In the rows, zero is written as 128.
Each path below is one point turned by a fixed rotation once a step. After each direction that follows a path, write how fast that rotation turns it, in deg/step (0 if it stays still).
Each turn is a multiple of 5 degrees from 10 to 175, or 0.
Each row of a path follows its step; steps can be skipped.
Rotation 1:
step 0: [127 124 117 127 127 120 121 128 121 134 135 130 127 130 122 137 137 118
 129 135 125 128 120 129 133 143 125 131 131 131 134 125 132 118 123 139]
step 1: [127 126 114 132 132 132 114 133 119 141 128 128 128 127 128 139 130 127
 128 132 132 127 122 126 131 138 125 131 131 115 129 124 123 118 125 134]
step 2: [135 127 124 131 138 135 114 135 127 138 121 134 139 124 125 139 123 131
 131 135 136 126 133 121 134 129 129 132 127 118 131 130 118 131 127 128]
step 3: [137 123 135 131 130 127 118 127 137 133 126 135 143 128 121 135 126 127
 142 139 131 135 131 124 132 132 131 129 126 129 132 135 122 136 122 127]
step 4: [125 125 134 134 126 122 123 117 141 131 131 134 135 133 121 133 126 123
 140 132 124 142 120 119 123 134 126 128 135 128 128 127 126 130 117 128]
step 5: [117 134 124 124 131 118 129 125 133 130 129 135 130 132 119 135 127 121
 126 128 120 134 118 113 124 135 128 134 138 124 129 122 123 125 119 123]
step 6: [123 138 116 117 128 119 128 137 123 131 128 128 130 130 120 137 135 122
 125 135 123 131 126 121 129 137 136 136 130 126 132 130 120 123 122 119]
step 7: [130 133 119 130 124 131 119 130 122 133 131 119 129 130 124 137 141 128
 129 143 129 136 133 130 130 132 138 136 133 125 130 137 122 121 125 123]
step 8: [127 127 128 136 133 140 113 117 127 127 131 124 131 132 126 137 128 128
 124 142 136 133 132 121 129 125 135 135 138 123 130 136 124 124 128 128]
step 9: [126 123 129 124 136 135 114 117 133 121 133 130 135 133 123 132 119 123
 126 138 137 127 121 112 128 128 131 135 125 133 132 130 122 133 130 130]
step 11: [127 132 119 122 122 127 128 117 132 128 122 128 121 133 122 139 140 130
 140 134 126 126 129 118 123 138 118 132 132 128 130 118 125 124 122 127]
Directions:
[126 130 126 124 127 126 127 126 128 131 130 126 126 129 127 126 124 130
 125 134 127 130 130 129 130 126 129 127 128 128 130 127 131 128 131 131]
40
[127 132 130 126 129 124 127 127 127 124 127 129 126 128 129 127 127 125
 133 127 129 133 132 127 128 126 123 128 127 128 128 126 126 128 125 129]
55
[131 125 131 130 125 126 125 124 128 126 129 128 125 130 130 130 129 127
 127 129 126 127 129 130 127 130 125 126 133 127 127 131 131 125 126 129]
95
[131 127 127 130 126 128 125 128 129 128 124 129 128 128 130 129 126 129
 131 130 131 123 127 127 129 129 127 128 126 129 128 122 127 126 131 133]
40
Rotation 2:
step 0: [130 127 136 132 131 133 125 124 125 124 145 127 137 125 117 133 139 118
 136 117 125 131 123 141 123 140 135 131 129 129 132 118 131 122 138 127]
step 3: [123 126 122 132 128 117 119 112 130 116 133 129 141 134 123 126 138 138
 133 127 134 132 126 128 136 124 133 129 135 124 129 145 121 125 122 136]
step 4: [130 139 122 140 126 132 137 131 126 137 123 126 126 140 126 128 127 140
 124 132 132 141 117 123 131 131 129 120 132 140 142 127 134 116 126 124]
step 5: [131 121 125 127 119 119 137 128 120 128 122 126 128 125 118 131 143 138
 139 124 128 131 143 125 128 135 138 115 123 120 133 129 126 135 135 124]
step 6: [133 129 130 115 128 130 138 116 122 133 137 130 133 125 129 118 131 135
 123 121 135 132 125 142 126 123 129 123 133 137 125 125 129 120 119 110]
step 7: [128 122 127 129 125 138 126 134 121 137 133 123 124 119 135 137 132 136
 142 133 136 109 120 121 127 124 136 126 123 122 140 128 127 129 118 123]
step 8: [123 133 132 128 130 128 133 121 121 132 119 128 128 126 132 117 136 134
 128 141 122 131 131 130 127 130 132 145 117 130 117 145 126 133 125 116]
step 9: [129 117 116 122 131 137 132 135 133 133 130 120 150 126 130 127 138 133
 130 128 119 124 118 127 131 135 124 135 136 132 133 132 131 123 125 136]
step 10: [115 126 123 140 124 119 138 127 132 147 128 134 134 122 135 132 128 131
 124 132 133 140 131 117 125 125 115 131 123 120 132 126 123 134 128 123]
step 11: [128 124 120 115 134 129 144 132 143 128 126 109 122 126 129 121 118 132
 134 127 124 128 136 133 130 140 121 121 121 128 127 131 124 128 130 124]
step 12: [117 130 118 118 138 123 123 129 123 124 138 133 142 121 128 141 121 124
 134 126 138 129 126 132 134 131 125 130 134 116 123 125 127 129 128 112]
Directions:
[132 129 129 132 126 128 124 130 128 134 128 127 127 128 130 126 123 129
 128 131 127 129 129 125 131 129 130 127 125 127 130 127 125 128 128 127]
120
[124 129 128 129 130 124 128 127 124 129 129 128 130 129 127 130 130 128
 124 127 126 127 130 128 128 127 131 128 126 121 129 128 125 129 126 129]
155
Rotation 3:
step 0: [113 132 125 125 125 130 134 120 133 134 122 123 130 136 135 135 129 119
 130 131 117 118 128 124 120 140 132 122 133 114 135 129 134 135 128 130]
step 1: [129 126 123 134 133 130 129 129 131 130 121 119 133 131 138 133 112 130
 126 134 124 133 120 139 126 125 124 133 139 111 127 122 124 124 120 133]
step 2: [122 134 138 135 138 131 120 126 120 135 121 127 130 118 129 119 128 121
 127 133 137 123 129 138 124 124 130 123 140 118 118 129 122 133 137 131]
step 4: [131 133 141 131 133 124 131 129 132 118 133 125 120 126 118 137 129 112
 134 122 123 129 132 118 135 127 132 125 132 127 130 125 121 127 144 130]
step 5: [132 131 138 124 136 137 134 121 129 125 132 130 123 145 135 127 128 141
 139 121 124 127 124 120 137 126 133 124 130 128 134 118 122 120 129 128]
step 6: [125 130 127 140 131 124 136 127 113 119 125 132 132 125 123 121 128 140
 128 116 119 129 139 122 123 126 128 133 128 122 129 120 120 121 126 121]
step 7: [126 128 132 125 121 120 138 126 119 136 122 132 132 138 135 126 129 130
 123 115 134 126 132 124 123 122 141 129 130 132 127 133 125 142 118 120]
step 8: [134 127 124 128 123 115 126 138 130 122 121 121 132 126 133 133 121 126
 129 123 136 143 137 136 127 119 127 131 123 135 135 117 122 138 125 125]
step 9: [128 132 130 123 128 130 131 119 133 132 121 124 134 129 127 120 139 123
 136 135 137 129 133 128 128 123 115 119 129 142 133 120 127 143 133 126]
step 10: [132 123 117 125 127 134 131 121 124 124 134 119 121 125 120 122 123 131
 135 136 120 132 125 129 128 116 117 134 133 145 132 130 127 125 116 128]
step 12: [129 123 126 133 118 128 119 140 134 139 137 133 124 133 136 126 123 138
 131 133 122 128 121 130 130 122 134 116 120 131 136 131 128 119 122 120]
Directions:
[124 129 126 127 128 129 127 125 128 124 123 125 129 131 129 128 127 128
 126 127 130 130 129 130 128 131 126 129 126 127 129 131 127 132 126 124]
45
Rotation 4:
step 0: [127 137 131 124 142 133 127 123 130 136 135 116 124 128 117 130 125 131
 127 112 133 125 136 128 120 142 133 128 129 132 124 139 128 122 136 134]
step 1: [129 127 140 121 134 122 139 123 133 124 132 135 136 133 120 128 134 127
 123 120 133 125 128 123 136 137 130 126 127 125 129 142 128 130 149 134]
step 2: [117 128 135 117 131 132 135 138 134 119 138 133 136 134 116 119 127 125
 126 130 142 125 126 140 134 128 130 132 123 120 123 121 131 126 139 125]
step 4: [126 143 126 126 130 123 117 139 122 134 134 118 123 115 131 117 131 127
 120 123 130 130 134 127 121 128 137 134 119 113 129 130 127 123 127 125]
step 5: [130 134 129 130 136 122 131 131 119 131 122 124 138 108 124 128 136 120
 119 117 138 128 129 116 125 136 134 121 128 127 131 135 121 124 126 132]
step 6: [118 135 134 119 146 128 131 126 119 131 125 135 134 130 116 134 135 128
 114 124 139 121 135 125 119 134 128 128 127 135 130 122 126 132 132 129]
step 7: [117 129 128 127 140 140 136 120 131 127 131 132 127 137 128 130 126 120
 125 119 136 120 127 142 122 139 134 117 134 123 130 133 133 130 138 134]
step 8: [132 131 126 119 136 119 133 125 136 128 136 128 123 140 130 117 128 128
 124 121 130 127 127 139 126 125 140 134 122 115 123 136 131 131 144 132]
step 9: [127 134 132 119 121 126 135 137 131 126 133 118 137 119 121 116 126 122
 131 126 136 132 120 129 136 125 143 135 129 118 122 136 130 127 135 137]
step 10: [122 134 130 124 124 132 125 143 120 128 133 130 140 116 124 124 128 130
 128 120 143 128 136 120 126 116 128 138 114 128 133 130 129 131 135 133]
step 11: [114 137 136 129 133 140 119 133 123 130 135 127 136 118 130 128 126 122
 124 121 130 132 138 123 123 146 125 126 121 119 137 129 127 124 128 128]
Directions:
[130 130 128 127 127 129 123 127 128 132 130 127 129 132 133 126 128 131
 128 125 126 127 127 132 127 130 130 126 127 127 128 131 126 123 126 129]
90
[126 128 125 127 129 127 129 130 127 126 126 128 127 131 130 129 128 129
 126 127 128 128 128 132 132 132 126 128 131 133 126 130 128 129 133 126]
60
[129 124 131 126 125 130 126 128 128 124 129 126 128 131 129 125 128 129
 128 124 129 129 130 126 130 125 132 128 131 127 126 125 132 129 130 127]
55
[129 130 128 125 127 129 127 127 134 131 127 127 130 130 127 129 128 128
 134 125 128 129 127 129 126 128 127 130 129 129 126 129 127 134 131 130]
45
Rotation 5:
step 0: [118 114 135 137 129 132 125 126 138 125 128 125 130 127 130 121 137 118
 128 133 126 132 139 119 126 132 135 128 132 123 117 130 131 129 122 129]
step 1: [135 125 125 135 135 120 128 131 133 124 123 118 126 126 144 117 120 134
 126 131 130 127 117 124 125 129 121 132 119 125 121 129 123 127 120 123]
step 2: [123 119 129 137 141 125 128 136 132 118 137 129 127 137 120 131 132 139
 137 123 136 135 124 127 127 128 127 123 128 125 125 129 127 127 138 129]
step 3: [132 116 122 135 135 124 129 127 135 136 125 126 141 124 136 127 133 118
 134 120 126 134 140 132 128 124 137 132 126 124 122 127 130 130 126 123]
step 4: [126 124 126 133 131 122 130 132 127 122 134 132 133 121 139 126 121 138
 129 122 127 124 116 129 129 124 130 139 120 131 140 134 126 122 124 118]
step 6: [139 129 119 124 125 124 120 130 130 133 123 129 133 118 132 126 118 131
 133 126 130 133 141 137 133 128 134 134 122 118 127 121 135 128 123 120]
step 7: [123 121 125 122 128 133 125 125 123 121 133 135 132 127 119 134 119 137
 133 128 136 121 122 123 127 123 124 138 122 127 144 123 125 126 130 121]
step 8: [130 128 133 124 129 129 124 127 121 129 131 128 136 137 119 133 125 118
 125 131 121 123 138 129 136 127 143 131 130 120 125 120 116 121 130 132]
step 9: [134 141 130 129 128 133 124 133 130 135 127 126 127 118 130 124 111 129
 132 138 129 127 130 126 132 126 135 131 132 120 140 129 133 129 117 127]
step 10: [125 131 120 123 129 134 123 126 126 119 130 124 123 133 118 138 126 120
 127 136 131 122 116 117 123 124 128 124 121 121 138 123 129 130 135 130]
step 12: [122 138 127 127 130 130 137 126 130 140 128 135 131 120 124 131 118 123
 138 128 133 123 118 127 123 124 127 122 137 131 138 135 134 132 122 128]
Directions:
[131 129 123 126 127 123 128 127 129 131 129 125 128 129 130 123 127 130
 125 128 125 126 130 130 128 127 130 130 126 127 128 127 126 128 130 132]
145
[128 130 129 125 132 127 123 130 126 130 129 128 130 127 132 127 128 130
 129 128 131 125 127 131 126 128 125 127 127 129 130 130 128 129 122 129]
135
